Here is a table of points, one per row:
{ 0.07, -0.37, -1.39,  0.03, -0.53, -1.33, -1.85, -1.14,  0.92,  2.34,  1.05,
  1.23, -0.97,  0.46, -0.03, -0.92,  1.13,  0.54, -1.64, -1.35, -0.90, -1.90,
  1.34, -0.45}
{ 0.44,  0.43,  0.05,  0.79,  0.11,  0.54, -1.42,  0.21, -0.40, -1.35, -0.58,
 -0.73,  1.58, -0.12, -0.92,  0.99,  1.06, -0.95, -0.46,  0.44, -0.50,  1.21,
  0.44, -1.13}
{ 0.10,  0.59, -0.85, -1.51,  0.61, -1.00,  0.75,  0.25, -1.30, -0.96,  1.13,
 -0.30,  1.17,  1.12,  0.57, -0.27,  0.34,  0.70, -0.42, -2.14, -0.62, -0.05,
 -0.55, -1.13}
{ 0.11,  1.58, -0.87,  0.05, -0.78,  0.15, -0.37,  0.70,  0.79, -0.14, -0.82,
 -0.46,  0.46, -1.94, -0.30,  0.77, -1.58,  0.52,  0.19, -0.99, -0.09, -0.80,
 -1.12,  1.23}
{-0.99, -1.07,  0.58,  0.33,  2.19,  0.80, -0.21,  0.63, -0.37, -0.70,  1.36,
 -1.26, -0.87, -1.55, -0.12, -2.72, -0.21,  1.83, -1.22,  0.79,  1.42,  0.87,
  1.03,  0.61}
{-1.59,  0.46,  1.01, -0.57,  2.18,  0.21, -0.82,  0.47,  1.16,  0.59,  0.31,
  0.78,  0.95,  1.47, -0.64, -0.61, -1.11,  0.10, -1.18, -0.52,  1.03,  0.00,
  0.23, -2.44}
{ 0.18, -1.22, -1.15, -0.26, -0.34,  0.11,  1.29, -0.03, -0.81, -0.41,  0.47,
 -1.76,  1.00, -1.89, -0.34, -0.71, -0.58, -0.98, -0.16, -0.30, -1.37, -0.85,
 -0.96,  0.85}
{-0.37,  0.33,  1.00,  1.01, -1.34,  1.32, -1.27,  0.50, -0.09,  0.13, -1.93,
 -2.11, -0.38, -1.10, -0.50, -0.78,  0.25,  1.10, -2.09, -1.45, -0.34, -0.95,
  1.01,  0.82}
{ 2.49,  0.25, -0.02, -0.50, -0.44, -0.80, -0.75,  1.78,  1.49,  1.21, -0.44,
  0.55, -1.82, -0.11,  0.34, -1.17,  0.39, -0.36,  1.09,  0.35,  0.93,  0.75,
 -0.79,  0.55}
{ 0.47, -1.09,  1.46,  0.40,  0.77,  0.27,  0.89, -1.27,  0.73,  0.13, -0.23,
  0.36,  1.74,  0.46,  0.11, -0.21, -1.04,  0.62, -0.02, -2.02, -0.54, -0.28,
  0.92,  0.58}
{ 1.07,  0.76, -0.18, -0.28,  0.08,  1.42, -0.60, -0.89, -0.58,  0.20, -0.45,
  1.83,  0.54,  0.61, -0.56, -0.76,  0.26,  0.46,  0.50, -0.75, -0.63,  0.77,
  1.93, -0.65}
{-0.46,  0.65, -0.25,  0.20,  0.79,  0.34,  0.14,  0.13, -0.80, -0.34, -0.24,
 -0.16, -0.32, -1.54,  1.20,  0.39, -1.15, -0.04, -0.36, -0.51, -0.08,  0.42,
  0.01, -1.32}
{ 0.12,  0.73,  0.78, -0.05, -0.02, -0.34,  0.21,  0.39,  0.19, -0.44,  0.17,
 -0.18,  0.18, -1.45, -0.17, -0.74, -1.22, -0.50,  1.47,  0.06, -0.12,  0.74,
  1.03,  2.62}
{ 0.21,  1.18,  1.05, -1.57, -1.74,  0.21, -1.72,  1.21, -0.72, -0.38,  0.85,
  0.20, -0.71, -1.60, -2.42, -0.56, -0.70, -1.59, -1.02, -0.66,  0.61,  0.53,
 -0.64,  0.28}
{-0.93,  0.19,  0.24, -1.06,  0.10, -0.27,  1.27, -0.72,  0.81,  0.51,  0.14,
 -0.68, -0.35,  1.13,  0.34, -1.44, -0.88,  0.17, -1.09,  2.95,  0.54,  0.56,
  0.66, -0.23}
{ 0.92, -1.57, -1.02, -0.59, -1.07,  1.64, -1.78, -2.00, -2.72,  0.42,  1.30,
 -0.26,  1.33, -0.12,  1.07,  0.15,  0.05,  0.11, -1.69,  0.49, -0.14, -1.31,
 -0.35,  1.10}
{-1.60,  0.44,  1.53, -0.16, -0.60,  1.23, -1.22, -0.37,  1.23,  1.30, -1.08,
  0.33,  0.06, -0.29,  0.38,  0.21, -0.41, -1.61, -0.43,  0.36,  0.22, -0.78,
  1.38,  0.33}
{ 1.37, -1.34, -0.16, -0.49,  1.46,  1.09,  1.06,  1.09,  0.02, -0.52, -0.93,
 -1.75, -0.70,  0.32,  0.34,  0.86, -1.38, -0.13,  0.46,  0.65, -0.07, -1.15,
  1.02,  0.90}
{-0.39,  1.36,  0.95, -0.89,  0.03, -0.23,  0.61, -0.40,  0.06,  0.68, -1.50,
  1.58, -0.42, -1.01, -0.19, -0.65,  0.30,  0.23,  1.64, -0.67, -0.89,  0.12,
 -1.62,  1.66}
{ 1.15,  1.02,  0.66, -1.43, -0.72, -0.93, -0.29,  0.25,  0.10, -0.83, -1.52,
  0.12, -0.41,  1.71, -0.06,  2.46,  0.51,  0.15, -0.03,  0.40,  1.51,  0.80,
  0.16, -0.43}
{ 1.04,  0.61, -0.09,  0.13, -0.78, -0.38, -0.20, -1.35,  1.33, -1.34, -1.23,
 -2.06, -1.06,  0.73,  0.29, -0.03,  1.31, -0.05,  2.52, -0.62, -0.20, -0.89,
 -1.25, -0.77}
{-0.94,  0.05,  2.13,  0.42, -1.31, -1.00,  0.45,  2.15, -0.73,  0.07, -0.89,
  0.24,  0.99,  1.54, -1.21,  0.06, -0.32,  1.09,  0.12, -0.46, -1.72, -1.63,
  0.03, -0.30}
{ 1.00, -0.15, -1.20,  0.89,  0.01, -0.64, -0.20,  0.88, -0.38, -0.55,  0.66,
  0.75,  0.45,  0.23,  0.40,  1.31,  0.79, -0.38, -1.01, -0.02, -0.41, -0.05,
  1.81,  1.14}
{ 0.67, -0.63, -2.58, -0.92, -2.53, -1.33,  0.31, -0.15, -0.18,  0.75,  0.69,
 -0.10,  0.01, -1.54, -0.56,  0.73,  0.11,  0.10,  0.78, -1.07,  1.68,  0.51,
 -0.21, -0.85}
{ 0.97,  0.22, -1.17,  0.93,  2.12, -0.38,  0.48, -0.16,  0.36,  0.23,  2.45,
 -0.68, -1.24, -0.28,  0.07, -0.94, -1.07, -0.21,  0.63, -1.83, -0.16,  0.36,
  0.04, -0.51}
{ 0.36, -1.57,  1.40, -0.58,  0.32, -0.72, -1.11,  0.27,  0.77, -0.26,  0.81,
  0.20,  2.18,  0.68,  0.23, -1.05, -2.40,  0.23,  0.40, -1.11,  0.26, -0.11,
  0.14,  1.83}
{-1.71,  1.48,  1.68,  0.20,  0.50, -0.41,  0.82, -0.81,  0.73, -0.28,  1.03,
  0.78,  1.08, -0.69,  0.40,  0.50,  2.98,  0.18, -0.16,  0.10,  1.24,  0.14,
 -1.89, -0.65}
{-0.93, -1.65, -0.47, -0.22, -0.69,  0.41, -0.53,  0.56, -0.41, -1.41,  0.19,
 -0.56, -0.17, -0.80,  0.07,  0.32,  1.02, -0.27, -0.47,  0.75, -2.44,  1.04,
  0.78,  1.06}
{ 0.16, -0.56,  1.33,  0.84,  1.18, -1.04, -1.10, -0.13, -1.54, -1.71, -0.87,
  2.17, -2.62,  0.40,  0.52,  0.01,  0.21, -1.07, -0.56,  0.66,  0.35,  1.31,
 -1.23,  2.63}
{ 1.93,  0.88,  0.24,  0.72, -0.97,  0.23,  3.25,  1.54, -1.03, -1.38,  0.22,
 -0.74,  0.36,  0.00, -1.33, -0.33,  1.68, -0.23,  1.06, -1.03, -0.37,  0.33,
  0.76, -0.83}
{-0.32,  0.95,  0.05,  0.01,  1.06,  0.33,  1.19, -0.90, -1.25, -0.68,  0.19,
  0.92,  0.64,  0.52, -3.22,  0.72, -0.21,  0.90,  0.09,  1.68, -0.25, -1.13,
  0.95, -0.52}
{-2.18, -0.50, -0.03,  0.80, -0.94, -0.19,  0.42, -0.19, -0.44,  0.19,  0.99,
  0.47,  0.20, -0.43, -0.42,  1.15,  0.23,  0.82, -0.22, -1.24,  0.84,  1.50,
  0.54,  0.71}
{ 0.10, -1.52, -0.33,  0.62,  1.05,  1.22,  0.06,  1.31,  0.34,  0.97,  1.82,
 -0.82,  0.29,  0.44, -0.12, -0.60,  0.43,  0.35, -0.52, -1.16,  0.84,  0.56,
  0.02,  0.61}
{-0.03,  0.00,  0.27,  0.87, -1.92, -0.07,  0.33,  0.53, -1.20,  0.88,  0.92,
  0.32, -0.75, -0.93,  1.56,  0.47, -0.83,  0.33,  1.12,  0.44,  0.68, -0.31,
 -0.50, -0.65}
{-1.31,  1.54,  0.60,  0.21,  1.09,  0.25, -1.28, -0.73, -0.19, -0.50, -0.85,
 -0.49,  0.22, -0.76,  0.21,  0.08,  0.19, -1.64,  1.83,  0.30, -0.97,  0.33,
  0.38, -0.80}
{-0.60, -0.70, -1.25, -1.00,  1.21, -0.53,  0.46, -0.15, -0.06,  1.12, -1.47,
 -0.14,  1.21, -0.41,  0.25,  0.28,  1.82,  1.42, -0.48,  0.35,  1.45, -0.35,
 -0.14,  0.01}
{-0.38,  2.78,  0.35,  0.33,  0.29, -1.11, -1.10,  1.89,  0.82,  0.39,  1.74,
  0.09, -0.45,  0.24,  1.00, -0.26, -0.69,  0.51,  0.87,  0.20, -1.13,  0.15,
 -0.65,  0.41}
{-0.63, -0.22, -1.48,  0.56, -0.36,  0.79,  1.12,  0.47,  0.91, -0.19, -0.82,
  0.14,  2.13,  0.84,  0.08, -0.58,  0.86,  0.31, -1.20,  0.09,  0.03,  0.52,
 -1.02, -0.64}
{-1.28, -1.08, -1.30,  1.06,  0.63, -0.70,  0.27,  0.31,  0.43, -1.08,  0.61,
  0.99,  0.84,  1.26,  1.20, -1.22, -0.82,  0.52,  1.70,  0.34, -1.61, -0.36,
  0.39,  0.22}
{-0.35, -1.83,  0.46,  1.02,  0.52,  0.11, -1.38, -0.39, -0.83,  1.01,  0.91,
 -1.51,  1.27,  0.07, -2.60, -0.04,  0.64, -0.33, -0.23,  1.68, -0.21,  0.97,
 -0.77,  0.29}
{ 0.54, -0.67,  0.55, -0.34,  0.39,  0.02,  0.28, -0.04,  1.44, -0.47,  0.74,
 -0.15,  0.32,  0.83,  0.31,  0.16,  2.19,  0.81,  1.58,  1.16,  0.86, -1.40,
 -1.22, -0.40}
{ 0.41, -2.37, -0.29, -0.97,  0.14,  1.38,  1.11,  0.82, -0.61,  0.26, -1.11,
  0.34, -1.82,  0.43, -0.37, -0.10, -0.71,  1.18,  1.81,  0.20, -0.72, -1.58,
  0.67, -1.50}
{ 2.50,  0.77,  1.19, -0.71,  0.63, -1.41,  0.98, -1.02,  0.76,  1.52, -1.32,
 -0.77, -1.57,  0.12,  0.86, -0.29, -1.79,  0.61, -0.87,  0.02,  0.86, -0.54,
  0.02, -0.35}
{-1.09, -2.49, -0.87, -0.79,  0.61, -0.08,  2.12,  0.12,  1.00,  0.80,  1.13,
  0.01, -2.40, -1.32, -1.61,  1.07,  0.48, -0.24, -1.32,  0.24, -0.77, -0.03,
  0.51,  0.97}
There is one direction along which these points spread out most. For each point below, how far along it does it lie, from 0 to 99? The average is 50, and the first point in the table lies past the average. One standard deviation of the points above along it is 16.
{-0.05,  0.25,  1.69,  0.49,  0.14, -0.43,  0.67, -1.38,  0.20, -1.10,  0.08,
  1.29, -0.35,  0.05, -0.40,  0.42,  0.93, -0.09, -1.47, -0.63,  0.66, -0.12,
 -0.34, -1.81} 42
{ 1.33, -0.84, -0.25, -0.81,  1.09,  0.11, -0.96, -0.60,  0.72, -0.06, -0.56,
  0.04, -1.30,  0.77,  0.63, -0.29,  1.12, -1.22,  0.86,  0.99,  0.13,  1.46,
 -1.15, -1.38} 36
{-0.31,  1.80, -0.06,  1.43,  0.39,  1.12,  2.39, -0.69, -0.23,  0.10, -0.39,
  1.51, -0.27, -0.21,  0.33,  0.38,  0.89, -0.23, -0.73,  0.95,  0.52,  0.67,
  0.04,  2.56} 46
{ 1.47, -0.32,  0.79, -0.12, -0.57, -0.63, -0.09, -1.17, -0.30,  0.06,  0.08,
 -1.14, -0.72, -0.06,  0.16, -0.26,  0.42,  0.12, -0.63,  0.96,  0.90,  0.15,
 -1.02, -1.38} 42
{-0.82,  1.01, -1.57, -0.66, -0.53,  0.23, -0.27, -0.71,  0.83,  0.71,  0.60,
  0.86, -1.10,  3.19,  0.56,  0.70, -0.53, -0.65, -1.03, -0.72, -0.77, -0.33,
  0.32, -0.52} 45
{-1.16,  0.05, -0.31,  0.00,  1.29, -1.45, -1.81, -0.36, -0.64, -0.30, -0.53,
  0.78, -0.16,  0.46, -0.22,  0.33, -1.32,  0.25,  0.83, -1.71,  0.11,  0.57,
 -0.37,  0.02} 44
{ 1.79, -0.06,  0.70, -0.68, -0.68,  0.29,  1.29, -0.28,  1.08,  0.46, -0.74,
  0.04,  0.15, -0.60,  1.86,  0.38,  1.25,  0.61,  0.05,  1.60, -0.55,  0.85,
 -0.48, -1.03} 33
{-1.42,  1.03, -0.61,  0.82, -2.15,  1.74, -0.37, -0.25,  0.00, -0.28, -1.46,
  1.30, -1.33,  0.81,  0.75,  1.25, -1.46, -0.01,  0.83, -0.71,  0.46,  1.55,
 -0.70, -0.26} 30
{ 0.71, -1.11,  0.32,  0.41, -0.27, -1.81, -0.27, -0.57,  1.35,  0.49, -1.74,
  0.29, -0.81, -0.69,  0.96, -1.47, -1.00, -1.50,  0.87, -0.15,  0.34,  0.92,
 -1.96, -0.75} 29
{-0.99,  0.16,  0.31,  0.52, -0.04,  0.17,  0.11, -1.98,  1.16, -0.52,  0.92,
  0.51,  0.22,  0.18,  1.61, -0.33,  1.12,  0.33,  0.75,  2.15,  0.56, -0.60,
  2.73, -0.59} 53
{ 0.80,  0.22, -0.57,  1.11, -1.64,  0.53, -0.18,  1.72, -0.14, -2.91, -0.28,
  1.26,  1.36, -0.87, -0.44, -0.54,  0.62, -1.68, -0.28,  0.09, -0.19, -0.21,
 -0.04,  0.46} 46
{-1.62,  0.95, -1.22, -0.32,  0.63,  0.00,  0.54, -0.16, -1.90,  2.54, -1.59,
 -1.84, -1.12,  0.74,  0.65,  1.06,  0.14, -3.04,  0.20,  1.61,  0.55, -1.37,
  0.90,  0.12} 47
{-0.55,  0.01,  0.52, -0.57, -1.18,  0.58, -0.18,  1.21, -1.30,  1.25,  1.04,
 -1.37,  2.48,  2.55, -0.64,  0.95, -0.92,  0.69, -1.91,  0.48,  0.34,  0.12,
  0.52,  0.35} 69
{ 0.49,  0.23, -2.38,  0.87,  0.52,  0.37, -1.51, -0.39, -0.56, -0.23,  0.96,
 -0.25,  0.79, -2.04,  0.07,  1.72, -1.40,  1.14,  0.64,  0.33, -1.15, -1.70,
 -1.77, -0.62} 56
